Rotation paths and how fast each direction turns (deg/step)
Each turn is a multiple of 5 degrees from 10 to 175, or 0.
Each row of a path follows its step; steps can be skipped.

step 4: [ 0.47 -0.03  0.24 -0.26  0.86  3.20 -1.32 -0.06 -3.21  2.89  0.72 -2.55
  2.27 -0.19 -1.63  1.11  0.60  0.86 -3.05 -1.51  0.68 -0.62  0.81 -1.94
  2.35 -2.14  1.88  2.04 -0.21  1.11 -2.63 -1.88 -2.37  1.04  4.18 -4.01
  1.49 -1.91 -2.39 -0.04  1.80 -0.17  1.68  2.05 -3.62 -0.70  0.21 -0.69
 -2.44 -2.28  1.71  3.01 -2.40 -2.65  0.51 -1.77 -2.84 -2.31  2.46 -1.64
  0.51 -1.41 -1.22  3.98 -1.45 -2.08  0.32  3.20 -0.22  2.31  0.56 -0.14
 -2.02 -5.68 -2.61]
step 11: [ 3.23 -2.79  3.75  2.59 -0.81  0.74 -1.61 -1.07 -4.53 -0.26 -0.71 -2.88
  0.84 -1.17 -1.86  4.49  0.62  2.92 -0.94 -1.10 -0.62 -3.48  1.66 -1.18
  0.05  0.00 -0.50  0.13 -2.44 -1.87 -1.22 -4.74 -2.45 -0.86 -2.77 -0.76
  0.37  4.32 -1.20 -0.67  2.55  0.82 -0.29  0.79  0.89 -1.65 -2.71 -1.43
 -1.56  1.21 -0.38 -2.54 -1.55 -2.71 -1.57 -1.52 -4.36 -0.58 -0.05  1.01
  1.94 -1.42 -2.17  0.88 -1.33 -1.46 -4.27  0.54  1.03 -1.66 -2.64 -2.28
  1.33 -1.35  0.63]
step 12: [ 3.26 -2.14 -0.88  0.13  2.00 -0.02 -0.32 -3.42 -0.50 -1.41  0.69  2.01
  1.33 -1.40  0.81  3.49 -0.28  1.97 -0.53 -0.35 -0.29 -2.84  3.15  0.73
  5.88 -1.54  3.15 -0.05  1.06 -2.50 -2.05 -0.14 -2.30 -3.50  1.74 -1.19
  0.74  3.80 -2.72  0.28  0.09  1.00 -2.94  2.95 -0.56 -0.75 -4.01 -0.45
 -1.60 -0.89 -0.73  1.18 -0.29 -1.79  0.78 -2.24 -1.47 -4.52  2.45 -0.18
  0.50 -1.64  0.44  2.40 -0.40 -1.59 -3.04 -1.32 -0.18  4.70  0.24 -1.14
 -0.37  0.96 -2.69]
step 23: [-4.39  1.23  1.20  0.49 -0.15  3.21 -1.98 -3.14  1.20  0.10  7.20 -3.03
  0.49  1.73  0.20  2.11  3.19  2.35  0.64 -3.23 -1.01 -2.23 -1.14 -2.45
  0.09 -3.14 -1.78  1.00 -0.50  2.90 -2.70  0.33  1.85  0.02  1.09 -0.35
  2.61 -1.37  0.25  1.53  2.99  1.70  0.00  4.30 -0.18 -1.22  0.11 -1.62
 -0.98  1.59  1.31  2.35  1.56  2.05  2.12 -4.19 -2.19 -2.27 -0.73 -1.46
  1.99  0.61  0.09  0.58  1.17  0.19  0.79  2.70 -3.29 -0.77 -0.88 -0.09
  1.24  0.72 -0.52]
step 24: [ 0.06  0.59  1.64  0.83  1.41  1.19 -4.63 -0.24 -0.83  1.86  0.22 -1.24
  0.36 -1.28 -1.28  1.94  1.20  3.30  2.31  1.61  1.47  0.50  3.62  0.31
 -0.93 -0.28 -0.94  0.29  1.99  2.52 -2.11 -2.32 -3.56  3.48 -0.77  4.19
  0.52 -0.42  1.71 -1.94  2.92  0.87 -2.04  3.33 -1.48 -3.72  1.94  1.11
 -3.33 -0.67  1.26  2.15  3.33  0.26  3.39 -3.55 -2.75 -2.51 -0.77  0.94
  3.06  3.01 -0.83 -0.14  0.15  1.13 -0.67 -1.16 -2.35 -1.85 -3.94 -1.18
  2.28  0.47  0.17]
step 26: [-1.04  0.89  1.85  2.16  1.63  2.21 -1.27  0.72 -0.63 -0.03  3.99 -0.05
  2.78  3.71 -2.38  3.18  2.76  3.96  1.54 -2.29  1.51 -1.71 -0.99  1.81
 -0.37 -0.76  0.36  4.58  2.46  0.09  2.37  1.17  1.78 -0.27 -1.64 -1.89
  1.57 -1.63  2.36 -2.58  2.54  1.02 -0.61  2.25  0.08  2.38 -3.00 -1.10
 -0.19 -1.27  0.20  0.05 -3.62 -2.67  4.11 -3.83 -4.68 -2.86  1.41 -1.19
  2.64 -0.50 -1.43  0.97 -0.02  3.06 -2.33  1.47 -0.44 -0.24  0.40 -0.22
 -0.70  0.46 -0.23]
step 34: [ 0.98  0.31  0.52 -0.08 -0.98  0.17 -3.33  0.69 -3.03  2.36 -2.71  0.47
  4.59  3.03 -2.02  2.57  1.29  1.59  3.33 -2.94  3.57 -0.02  1.59  0.27
 -0.72 -1.68 -0.01  0.78  0.09  0.31 -0.94  1.60 -4.22  1.53  2.02  0.11
 -0.65 -1.65 -2.14 -3.04  3.40  1.36 -0.12 -1.57 -0.61 -0.94 -1.48 -3.16
 -1.20  0.40 -2.44 -0.20  0.37 -1.19  0.30 -3.13 -3.33 -3.86  2.87  1.43
 -0.79  0.63 -0.96 -0.42 -1.52 -0.45 -4.18 -1.51 -1.86  2.01  5.29  0.69
  0.38 -1.79 -1.77]
[ 0.23 -0.19 -0.17 -0.28  0.21 -0.33  0.03  0.95  0.84 -0.09  0.55 -0.01
  0.00  0.50  0.78  0.29  0.09 -0.47 -0.11  0.48 -0.32 -0.01  0.63 -0.45
  0.07 -0.72  0.19 -0.60  0.11  0.36  0.52  0.13  0.20  0.38 -0.43  0.03
  0.51 -0.23  0.01  0.59 -0.12  0.15 -0.62  0.40  1.15 -0.47  0.64 -0.92
  0.13 -0.63 -0.48  0.56  0.00 -0.04 -0.07  0.34 -0.77 -0.14  0.45  0.41
  1.50 -0.76 -0.45  0.47  0.05  0.17 -0.25  0.04 -0.27 -0.15 -0.41  0.45
  0.64  0.99  0.91] => 10
[-0.79  0.03  0.77  0.60  0.36 -0.80 -0.12 -0.13 -0.81  0.09 -0.15  0.59
  0.63 -1.46  0.72 -0.23 -0.31 -1.01 -0.84  0.79  0.02 -0.24 -0.16 -0.69
  0.09  0.21 -0.04 -0.05  0.40 -0.81 -0.98  0.45  0.52  0.24  0.21  0.15
 -0.38  0.23  0.23  0.06  0.36 -0.22  0.27  0.15 -0.03 -0.12  0.30 -0.25
 -0.52 -0.04 -0.15 -0.43 -0.59 -0.13 -0.65 -0.12 -0.29 -0.76 -0.19 -0.47
 -0.12 -0.90  0.67  0.33 -0.45  0.62  0.56  0.55 -0.50 -0.16  0.16 -0.49
  0.24  0.45  0.18] => 135
[ 0.07  0.30 -0.90 -0.03  0.14  0.48  0.38  0.18 -0.19  0.03 -0.43  0.48
  1.31 -0.10 -0.22 -0.22  1.38 -0.16 -0.46  0.41 -0.03  0.56  0.18  0.21
 -0.54  0.02  0.54 -0.50 -0.78  0.25 -0.16 -0.15 -0.47 -0.50 -0.86 -0.94
 -1.34 -1.06 -0.32  0.06  0.12  0.06  0.43  0.13 -0.47 -0.16 -0.05 -0.24
  0.19  0.00 -0.23  0.38  0.55 -0.07 -0.56 -0.15  0.19 -0.08 -0.08  0.27
  0.16  0.03 -0.10  0.39 -1.51 -0.16 -0.14  0.49  0.47 -0.38  0.46  0.23
 -0.54  0.35  0.14] => 10
[-0.58  0.49 -0.24  0.36 -0.25 -0.30 -0.07  0.36 -0.25 -0.21 -0.47 -0.19
 -0.10 -0.56  0.45 -0.73  0.14 -0.47 -0.01 -0.84 -0.14  0.51  0.02 -0.14
  0.09 -0.57  0.07  0.02  0.25  0.58 -0.03 -1.20  0.43  1.34  0.33 -0.53
  0.05  0.32  0.63  0.43 -0.71  0.09 -0.26 -0.05 -0.46 -0.31  0.26 -0.90
 -0.59  1.09 -0.83  0.43 -0.15 -0.09  0.41 -0.73  0.19  0.75  0.51 -0.08
  0.07  0.55 -0.25  0.18  0.04 -0.48  0.51 -0.65 -0.15  0.44  1.31  0.16
 -0.45 -0.09  0.24] => 20
[-0.71  0.92 -0.29 -0.51 -0.43  0.20 -0.23 -0.31 -0.10  1.01 -0.54 -0.77
 -0.04  0.09  0.00  0.47 -0.56 -0.21  0.34  0.73 -0.62  0.31 -0.54 -0.16
  0.42 -0.28  0.26  0.46  0.32  1.05 -1.16  1.07 -0.31  0.74 -0.27 -0.10
 -0.08 -0.31 -0.04  1.09  0.25  0.21  0.80 -0.09  0.03 -0.21  0.21  0.21
  0.53  0.06  0.31  0.76  0.04  0.38  0.05  1.27 -0.52  0.29 -0.34  0.23
 -0.08 -0.02 -0.07  0.15  0.24  0.70 -0.47 -0.17 -0.05  0.22  0.62 -0.14
 -0.32 -0.67  0.01] => 20
[-0.42 -0.44 -0.01 -0.12  0.00 -0.21  0.18  0.20  0.32  0.60  0.88 -0.44
  0.15 -0.25 -0.28 -0.14  0.25  0.99 -1.20 -0.39  0.42  0.14  0.66  0.36
 -0.49  0.70 -0.20 -0.15 -0.30  0.39  0.00  1.09 -0.55  0.57 -0.18  0.46
 -0.29  0.79  0.46 -0.02  0.31 -0.01 -0.41  0.26  0.21 -0.30  0.80  0.27
  0.88  0.61 -1.40  0.48  0.62 -0.54  0.03  0.11  0.39  0.26 -0.33 -0.18
 -0.19  0.67  0.17 -0.26  0.30  0.68  0.70  0.56 -0.69 -0.23  0.24 -0.07
  0.16  0.42 -0.66] => 45
